(in the rows, 128 means zero)
Each named move below is a turn or a mirror, shown by a few rows before and after it. Which moves, in which order, take the first row of each later pair to the second? The first pair is answered.
j_382:
[142 136 126 129 137 122 131 105 155 118 117 115 144 123 147 114 124 129
 140 141 106 109 119 148 128 113 142 112 136 144 117 137 116 137 143 135
 134 142 103 133 129 119 141 161 139] |-> [130 132 143 143 134 125 122 114 156 129 130 112 137 104 146 117 129 129
 145 132 120 120 126 151 118 105 135 133 139 152 115 120 110 125 141 144
 137 158 124 144 147 105 132 156 140]
[ 98 106 149 117 114 147 126 129 140 140 156 146 119 134 146 118 140 134
 140  98 137 152 123 102 137 119 109 138  98 102 142 120 138 110 123 123
 131 107 141 148 142 124  93 104 142] |-> [120 112 126  96 120 144 139 110 130 124 136 151 137 165 150 115 134 131
 126 116 119 130 118 102 151 130 119 109  88  95 147 139 145 131 125 118
 128  87 112 137 121 147 112 117 144]
[118 158 122 151 149 141 138 205  89 141  88 143 120 104 124 121  97 100
 118 140 146 148 126 121  90 148 122  97 141 115 114 162 112 137 138  84
 100 122  57  80  99 119 113 114 122] |-> [103 152 137 166 145 140 132 216  96 152 105 136 107  83 119 123 100  99
 128 125 160 166 127 119  77 141 112 121 147 122 108 152 113 123 136  91
 101 135  80  88 118 103 105 106 119]
[ 88 127 116 100 142 140 124 177  96 106 138 137 112 129  73 102 113 133
 143 143 138  93 114 127  67 103 116 110 139 148 119 103 148 127 132 120
 110  95 134 114 110 108 145  95 105] |-> [ 85 126 110  95 145 143 121 172  91 104 136 136 117 136  74 104 113 135
 144 147 136  90 120 133  69 103 119 103 137 148 120 103 145 134 133 119
 108  95 128 112 105 110 147  99 107]
j_190:
[119 141 151 174 146 103 139 136 164 143 122 108 113 107 135 116 111 120
 130 109 131 177 143 112  91 100 123 144 115 155 111  94  99 134 121 140
 122 146 122 135 157 111 119 117 106] |-> [108 131 156 157 137 119 121 150 162 149 140 118 114  98 122 123 130 112
 149 114 148 167 158 111  85 116 118 151 119 139 115  95 105 122 125 125
 123 128 122 136 159 103 118  95  97]
[112 108 158 126 127 145  97 130 147 122 158 129 122  99 119 150 153 136
 142 122 153 114 135 148 102 137 127 162 139 130 123 126 132 105 138 111
 137 130 150 158 158  94 130 122 132] |-> [122 110 151 103 129 151  94 136 134 130 162 143 122 114 112 148 162 130
 144 124 156 102 142 142 118 149 124 151 127 110 124 133 146 106 130 102
 134 114 149 156 140 115 131 106 128]
[123  87 122  81 154 104 128 151 183 129  94 110 165 116 164  72 162  40
 206 129  63 158 126 121 187 170 130  92 103 116 143 157 121 151 129 119
  76 200  78  81 137 157  74 111 139] |-> [126  89 124  89 153  99 136 142 184 127  92 103 162 117 171  70 157  41
 204 124  57 161 118 120 183 164 128  91 103 122 141 152 113 159 127 128
  71 206  72  83 137 158  82 116 142]
[120 127  99  99 117 128 108 169 127 126 106 142 146 114 124 100 145  90
 166 153 145 111 158 131  98 175 133  96 145  90 142 145 125 144 143  95
 130 109  44  97 109 133 125  92 107] |-> [140 136  87  97 124 124 125 158 124 123  90 144 151 141 130  97 134  88
 153 154 125 110 146 130 110 173 138  83 133  86 138 153 129 155 134 101
 125 110  44  95  99 158 131 102 110]
j_855:
[139 154 120 103 130 118 106 167  95 156 117 127  91 126 131 144 109 126
 136 127 149 149 154 116 111 144 126 147 137 109 137 114 104 125 126 142
 135 119 145 115 147 139 119 129  92] |-> [131 141 118 101 132 111 106 173 113 153 109 121  93 117 132 132 123 118
 157 128 149 141 158 120 118 149 133 145 142 106 138 121 110 133 129 135
 142 125 121 116 148 130 113 125  86]
[114 132 125  92 147 113 139 143 142 155 102 136 154  96 132 124 155 134
 148 142 108 102 139 131 124 141 190  92 124 140 154 184 145 126  96  96
 122 126 140 124 116 127 163 113 137] |-> [118 138 125 102 155 106 153 128 153 148 101 127 160 100 141 121 156 141
 141 138  96 108 127 133 132 130 189  90 116 152 155 182 142 131  92 108
 119 141 140 131 120 131 162 126 147]
[128 132 127 112 105 111 128 167  88 143 124 141 119 106 114 122 108 101
 136 128 161 114 163 125  73 139 131 124 132 122 137 126 142 121 153  97
 137 105 119 106 118 114 108 119 110] |-> [124 124 128 112 106  95 129 178 122 138 120 119 132  93 125  99 127  94
 156 127 148 110 155 131  85 136 140 123 133 132 138 145 143 137 158 106
 144 128  92 108 125 106 109 121 115]

(two moves a pair)
[142 123 110  95 139 149 108 152 101 167 139 107 158 131 121 126 181 102
 140 107 142 104 144 132 131 163 125 129 100  79 118 108 144 116 138 105
 124 108 142 121 133 114 134 107 119] |-> [169 140  97 107 151 142 146 119  89 154 110  97 161 167 138 119 158 109
 109 103 104 114 115 125 150 147 129 106  85  85 114 110 137 138 129 127
 122 120 132 118 118 140 137 139 135] => j_190 j_190
[122 130 126  90 127 140 118 156 128 148 156 151 133 129 104 136 137 126
 153 120 148 132 116 132 120 142 120 143 139 140 109 141 115 113 127 117
 136 126 146 126 129 140 132 113 121] |-> [125 121 132 101 133 121 122 156 160 141 147 133 145 118 118 122 150 118
 163 117 124 132 102 131 136 135 131 138 141 146 109 153 111 133 126 135
 141 154 126 129 134 140 133 121 132] => j_855 j_855
[117 157 112 136 139 131 123 130  50 139  98 157 124 170 149 116  86 135
  98 114 147 151 139 122 112 137 147 101 147 121 115 138 117 125 137 117
 121 116 130  97 106 163 150 118 136] |-> [108 153 116 137 135 133 118 142  58 140  91 152 123 156 149 115  88 126
 108 119 160 150 147 124  98 139 146 101 157 127 116 141 113 120 146 114
 125 116 117  92 116 148 147 118 123] => j_190 j_855
[150 156 123 157 116 160 143  97  68 117 122 152 119 149 121 153  63 177
  46 144 128 139 134 111 106 120 115 124 153 163 113 104 114 115 126 146
 128 111 172 128 124 137 145 162 131] |-> [111 128 105 107  95 160  90 168  95 128 122 165 126 100 101 133 108 127
 116 166 176  96 183 120  89 170 127 113 183 128 124 136 127 104 158  96
 128  80  99 105 118 121 138 108  91] => j_855 j_855
[122 112 139 102 115 133 120 107  97 119 169 147 136 156 119 155 123 154
 100 168 142  91 115 145 156 152 113 126 149 111 129 143 151 118 137 116
 120  77 152 154 114 113 139 155 134] |-> [130 120 136 122 118 123 143  89  97 108 152 134 137 165 133 151 107 161
  77 165 121 104  99 143 154 137 118 116 143 124 126 143 142 131 133 137
 122  94 156 148 115 118 149 176 141] => j_190 j_190
[160 168 107 113 117  97 144 128 114  96  83 147 143 237 132 120  51 129
 116 144 139 179 150  89 122 171 120 104 147 137 111 122 138 195 108  93
  96  98  89 112 141 177 182 143 143] |-> [155 165 108 126 117  91 145 133 124  93  77 134 142 220 134 112  41 128
 110 149 140 183 152  94 111 167 122 104 153 148 112 121 128 196 116  95
  97 108  84 108 154 168 178 155 137] => j_855 j_190
[159 138 119 146 128 114 152 142 132 127 127 105 121 157 126 106 167 138
 140  94  81 137  74 119 197 131 141 113  95 144 120 112 111 127 114 172
 115 189 141 107 130 145 105 121 135] |-> [167 149 119 124 124 154 141 142  66 143 145 140  98 183 102 140 135 148
 112  99 118 146  96 110 166 134 126 123  95 129 114  81 114 101 115 148
 106 132 182 107 118 163 111 108 120] => j_855 j_855
[174 150 102 126 146 133 158 124 113 100 121 127 126 150 112  88 129 118
 155 150  89 102 135 124 120 138 145 115 123 135 137 141 158 136 110 135
 102 113 102 104 129 118 104 115 133] |-> [155 139 121 137 136 145 137 148 121 125 154 131 105 118 106  93 146 118
 176 127 115 120 145 128 111 136 134 146 123 142 136 119 158 108 106 136
 108 125 138 120 155  94  83  91 131] => j_382 j_190
[102 103 164 141  99 109 127 129 191  83 155 127 174  89 101 123 144 122
 141 118  85 102 125 107 119 119  98 184 167 133 110 137 163 106 136 144
 144 151 165 127 188  99 102 152 124] |-> [124 112 128  84 105 116 130 117 160  68 128 151 190 140  96 121 147 114
 135 151  69  57 123 109 147 153 113 143 156  93 117 173 181 129 142 119
 137 103 122 108 143 138 123 156 120] => j_190 j_382
